One turn moves every row onto another: examples first, then more rows asked
j521: 52.4 -51.4 24.7 -16.9 -41.1 36.5 -11.3 32.1 11.7 -17.1 31.5 17.6 3.4
 -41.9 12.4 34.2
j146: -1.7 11.2 -18.1 13.8 -31.8 -24.1 23.8 9.6 -12.1 -45.5 -17.7 -32.1 -6.4
 12.7 -17.3 5.3
j470: 15.2 -10.3 -28.9 33.5 -51.0 -16.1 22.9 25.5 -5.1 -51.3 -13.4 -6.2 3.9
 23.8 15.0 4.5
j544: 57.1 -42.1 33.5 -6.0 -29.9 15.9 -11.0 18.5 -1.8 6.8 37.7 5.1 -16.5 -44.0
 32.9 29.6
j2: 39.5 -66.0 8.6 -27.1 -50.3 35.1 -21.3 5.5 26.9 -28.7 16.3 2.2 6.3 -45.7
 -2.6 41.1
j254: 0.8 13.0 -12.3 21.4 -23.3 -31.6 20.8 7.2 -17.9 -50.7 -10.4 -27.3 -4.3
 10.1 -3.4 -1.8
j228: 32.0 -25.9 7.6 -30.4 -11.6 -9.3 31.2 -9.5 3.6 -50.1 62.0 4.9 -41.0 -43.4
 -22.1 0.4
j963: 30.1 -22.3 10.1 -35.2 -12.5 -6.5 35.2 -12.7 5.5 -38.0 60.2 -5.6 -44.0
 -41.0 -30.1 4.5
j862: 4.3 10.5 -24.8 12.6 -41.1 -19.1 22.2 21.7 -12.8 -50.0 -20.9 -18.5 -12.3
 17.1 -22.0 6.7
j328: 45.2 -50.9 24.5 -8.7 -33.3 2.8 -22.1 -17.7 4.1 13.4 24.5 -17.5 -24.2
 -48.5 30.3 32.4
j412: 51.4 -48.8 19.0 -11.8 -46.3 -0.3 -23.4 -14.6 9.8 9.8 25.0 -34.5 -38.3
 -38.7 27.5 32.2
j426: 36.9 -29.0 -0.4 -33.6 -22.6 -8.6 25.6 -6.6 3.9 -54.0 57.7 13.7 -49.0
 -43.2 -25.1 1.6
j362: 8.2 13.4 -16.3 24.8 -29.4 -31.2 17.0 18.5 -22.6 -56.4 -8.7 -10.9 -10.8
 10.5 1.2 -4.9
j799: 34.8 -64.6 8.2 -24.1 -46.8 13.9 -27.2 -26.8 21.3 -11.5 14.3 -19.2 -10.8
 -49.3 8.2 39.6
j847: 6.1 -10.1 -27.2 25.7 -51.0 -17.4 28.4 6.5 -0.7 -27.2 -22.9 -34.1 -1.2
 25.2 2.7 10.7
j207: 60.3 -36.5 38.2 -6.2 -31.9 15.3 -6.2 25.1 2.1 9.8 42.4 -17.8 -20.1 -34.9
 31.8 26.6
j761: 54.2 -46.4 30.8 -12.6 -35.2 36.5 -5.6 42.9 17.2 -26.9 42.0 -0.6 7.9
 -34.1 17.2 27.5
j507: 5.2 -5.0 -17.0 33.4 -35.5 -21.8 30.7 6.8 -6.7 -27.8 -12.7 -33.1 6.1 21.7
 15.6 6.4
j874: 40.1 -64.3 0.4 -23.2 -57.6 10.4 -33.9 -22.4 29.0 -26.6 14.8 -26.1 -20.4
 -42.4 10.2 34.9
j112: 42.6 -64.2 8.8 -22.8 -51.5 32.9 -21.1 13.5 31.8 -50.7 24.8 -6.2 8.0
 -40.4 4.6 32.8
j873: 11.4 11.4 -23.5 18.9 -40.4 -23.0 18.4 26.8 -19.9 -55.4 -15.1 -6.7 -14.4
 16.2 -11.4 1.2
j932: 13.7 -5.2 -17.1 38.8 -37.1 -20.7 27.1 18.9 -9.6 -42.4 -6.3 -17.5 9.3
 22.6 24.0 2.2
j152: 37.4 -28.0 -3.9 -37.8 -28.4 -5.7 27.1 -6.1 4.8 -42.6 51.2 7.3 -57.5
 -40.4 -35.0 6.6
j454: 33.1 -24.2 2.8 -39.2 -22.6 -4.5 33.4 -10.9 6.2 -32.9 51.9 -4.5 -52.3
 -40.2 -37.5 9.2
j590: 10.8 -13.9 -35.7 25.5 -58.9 -13.4 22.6 18.3 0.7 -41.6 -24.0 -15.7 -1.6
 25.8 1.8 10.6

j112 moves to -> j874
j228 moves to -> j426
j544 moves to -> j521
Now these:
j932 moves to -> j470
j254 moves to -> j362

One turn moves every row onto another: examples first, then more rows asked
j477: -4.8 -52.9 24.5 1.0 27.4 17.0 -26.3 7.6 23.5 4.6 -25.1 -5.5 1.6 12.2
 -14.0 -41.9 -19.3 9.9 -12.7 -16.8 -38.1 29.5 -20.6 -24.9 -35.0 -9.2
 -22.6 2.3 -19.1 24.8 0.9 -18.5 -1.2 -37.7 -53.2
j603: -12.7 -30.0 -17.2 -21.2 44.1 -36.4 -11.7 -16.8 13.8 -14.3 -11.5 -2.4
 16.4 -25.6 4.3 8.1 -0.9 32.0 -29.8 -24.6 6.8 -45.9 11.9 -1.2 36.9 -25.5
 34.9 -24.2 -21.5 -7.5 3.4 -23.9 -9.0 -9.0 -2.7
j822: -6.9 -2.5 11.0 15.1 -8.7 12.2 -41.7 28.3 28.9 -1.1 -25.1 28.6 22.3 16.1
 41.2 -8.7 -13.0 33.8 5.4 -48.5 -3.6 -34.3 -6.7 6.4 -47.1 54.9 5.8 13.0
 14.3 -6.2 -6.7 -1.8 16.3 19.2 -6.5
j135: -10.1 -4.2 27.9 11.1 -23.7 16.0 -38.9 5.7 -16.2 -15.3 1.1 -11.0 8.1 17.5
 -4.3 -35.1 -29.7 -32.6 -13.9 -52.6 2.3 29.3 -28.9 14.3 -33.8 -0.3 -16.2
 23.5 31.4 -6.0 -5.0 1.4 27.5 -11.1 -31.4
j469: 2.3 16.2 25.1 4.4 -35.9 -33.6 11.2 47.6 -1.6 15.8 13.7 -6.5 -8.5 9.8 0.7
 -4.0 -23.7 -29.5 -32.1 -4.1 -1.8 25.0 -14.3 59.1 20.9 -0.6 -10.0 54.4
 -17.9 19.4 21.8 20.6 29.1 -13.6 2.7
j176: 7.2 -8.9 55.7 9.9 11.9 -29.3 2.2 40.6 0.2 3.5 10.5 -0.4 -18.3 19.6 8.7
 -10.0 -7.6 18.8 -36.6 -12.1 -14.7 3.0 14.3 50.4 23.9 -14.1 27.6 44.6
 -20.2 14.2 31.2 46.9 9.2 -5.8 -21.1
j802: -19.7 9.0 -14.6 9.2 8.5 -31.5 5.5 8.4 38.0 -3.6 -27.2 -20.1 4.0 35.5
 22.6 4.9 20.2 17.9 -20.9 -40.9 15.5 -23.8 10.7 -10.8 -32.3 24.0 4.6
 -1.7 -8.1 47.0 -36.7 -36.3 -19.9 35.3 -5.4
j635: -20.7 8.9 22.7 -22.5 -27.6 19.3 1.6 14.6 16.6 2.0 37.4 -7.1 8.7 25.6
 -34.9 16.2 13.1 33.7 -1.7 17.2 20.8 -9.4 20.6 -16.9 13.2 -16.4 14.0
 19.2 16.8 33.0 -32.0 21.1 -48.3 -27.3 18.2
j130: -4.7 -10.0 -40.1 -27.2 -1.2 -15.8 -35.9 -11.7 17.8 7.0 -2.4 3.4 20.8
 -37.7 -7.2 -3.1 -33.9 10.2 -24.4 -12.8 -3.5 -33.3 -26.7 -11.9 29.8 3.2
 -19.2 3.1 -23.7 -22.8 -11.2 -35.0 32.2 -18.5 21.2
j896: 7.2 -20.0 -15.7 15.6 12.7 8.0 -16.6 18.0 61.5 23.2 -48.9 35.0 23.1 -5.7
 26.1 4.0 -6.3 29.1 4.5 -12.9 -6.8 -9.5 -16.2 2.9 -42.5 40.8 -27.1 1.2
 -9.8 24.4 9.9 -16.7 17.4 15.3 -12.0
j224: -11.4 7.0 -21.3 -19.8 8.6 -21.9 -43.9 -10.1 1.7 0.2 9.3 0.3 18.7 -24.1
 1.2 8.9 -13.9 14.7 -14.7 -28.1 16.4 -45.3 -21.2 13.8 53.3 -0.1 10.8 6.3
 -0.9 -27.0 -19.9 -4.5 48.3 17.2 20.1
j554: -25.9 -14.8 11.5 1.3 -6.7 6.1 -23.3 55.2 4.3 21.7 7.3 -23.9 8.4 34.6
 -14.2 -18.9 14.4 -21.8 32.9 -9.7 10.0 24.2 -49.5 -9.5 12.3 16.1 -24.5
 26.6 0.7 27.1 -41.1 -28.7 29.7 -17.6 -19.6
j120: -6.6 -20.9 -31.1 -20.6 -7.0 -31.4 -22.1 -17.5 6.3 -9.2 -11.7 12.5 16.8
 -47.3 0.7 3.9 -27.8 2.4 -38.6 -20.5 27.8 -35.9 -13.9 6.6 9.0 -25.6 7.7
 -15.8 -10.5 -21.6 26.4 -31.6 -8.2 -26.3 7.3
j273: -14.6 5.0 26.5 -14.7 -14.4 38.7 0.3 19.4 22.1 -12.1 55.3 19.4 39.2 22.2
 -22.9 3.7 -15.4 26.1 10.1 -15.0 -4.9 -7.5 30.0 -2.0 16.4 3.7 21.3 23.3
 35.0 3.7 -26.5 32.1 -3.9 -22.7 19.9
j151: -14.1 -20.6 34.8 18.0 53.5 -1.5 -9.9 11.9 10.1 -9.5 9.5 -26.6 2.7 45.8
 -11.2 -13.2 28.5 2.1 -1.8 -48.0 1.0 17.6 -1.7 8.9 15.6 -15.0 0.3 13.7
 10.2 35.7 -31.5 7.1 24.8 34.3 -50.8
j89: -21.2 -18.8 -19.0 -26.0 22.4 -28.5 -29.6 13.9 3.8 13.3 -3.4 -2.0 13.8
 -15.4 7.0 20.6 17.6 27.5 6.5 -2.1 35.5 -47.7 -17.9 9.1 61.3 -9.0 30.7
 -9.4 -13.1 -10.8 -10.1 -20.2 11.5 -1.7 10.6
j967: -0.7 -3.7 26.6 -5.0 -6.6 -34.4 12.8 22.2 7.6 2.4 3.6 -21.4 -18.7 19.9
 3.3 -30.9 -40.2 -7.0 -55.5 -10.1 -56.9 22.8 11.0 26.0 4.0 1.6 0.1 45.3
 -47.5 27.6 8.8 10.5 9.9 -29.6 -4.5
j807: 0.6 2.4 -21.4 23.4 -1.0 -15.7 11.3 6.9 45.1 14.8 -48.0 8.9 5.4 0.4 21.7
 22.8 10.4 2.9 -16.2 -27.9 39.9 -8.4 -8.5 18.3 -44.8 14.2 -20.1 -6.1 8.3
 45.1 14.6 -24.5 -6.3 38.0 -11.2
j288: -11.6 -38.7 38.2 10.2 14.2 1.4 -11.7 34.1 1.4 9.9 -16.8 -0.5 -5.3 8.9
 -11.9 -4.9 27.2 -3.8 8.3 -14.4 51.5 23.5 -31.1 17.3 -17.4 -34.2 -4.8
 -2.8 17.5 28.9 31.2 -2.4 -23.2 -15.9 -60.5
j692: 2.2 -16.1 30.6 -1.1 14.9 -26.6 12.1 63.3 25.0 33.7 15.5 -7.2 -11.4 22.2
 -4.4 -8.8 -3.8 11.7 -12.0 17.3 -31.4 17.8 -8.0 31.5 45.2 7.5 -5.0 53.1
 -48.1 34.5 3.4 20.6 32.7 -17.0 -6.9
j160: -14.7 11.9 7.8 -21.8 -10.2 19.6 18.5 -31.7 23.6 3.7 -2.1 -20.2 -1.1 17.0
 -39.0 14.0 -0.8 25.8 -28.2 25.2 -5.0 11.8 27.1 -11.0 1.0 -32.2 9.2 -2.9
 10.2 49.6 -21.7 23.3 -38.4 -13.3 4.9
j72: -3.8 7.4 -1.7 -18.0 -23.4 44.2 21.5 -23.7 24.2 9.4 -15.1 7.9 20.8 -2.2
 -23.9 15.5 -29.1 -1.5 -6.1 26.4 -4.6 33.0 13.6 22.0 -4.7 -20.0 1.7
 -11.9 33.2 35.9 8.8 26.7 -10.0 -24.5 15.6
j618: -9.4 -6.5 3.3 -19.8 -13.4 58.7 12.7 9.4 34.5 10.8 14.8 26.2 48.6 3.4
 -21.1 4.4 -31.3 9.8 19.2 16.7 -31.5 23.5 15.1 6.4 13.3 8.1 3.8 3.3 24.0
 20.0 -12.7 19.6 17.4 -36.9 23.7
j878: -25.8 2.6 0.6 0.8 -23.6 -15.2 -30.4 51.7 15.7 6.8 -15.0 -0.4 11.6 39.8
 38.2 0.1 13.6 23.6 13.1 -33.7 26.2 -40.7 -14.1 -13.2 -35.9 47.8 19.0
 9.7 -1.8 11.9 -31.3 -34.2 -15.7 1.1 5.1
j373: -4.1 -22.3 39.8 -8.0 -21.2 -36.6 6.1 60.0 -0.9 19.2 -4.2 -7.0 -25.1 10.2
 8.2 -14.3 -13.5 8.3 -28.2 17.5 -9.8 12.6 -7.7 32.2 2.7 -10.1 18.0 37.4
 -42.2 26.7 33.8 7.2 -22.9 -57.7 -9.6

j469 moves to -> j373
j603 moves to -> j224
j135 moves to -> j288
Now these:
j160 moves to -> j273
j896 moves to -> j802

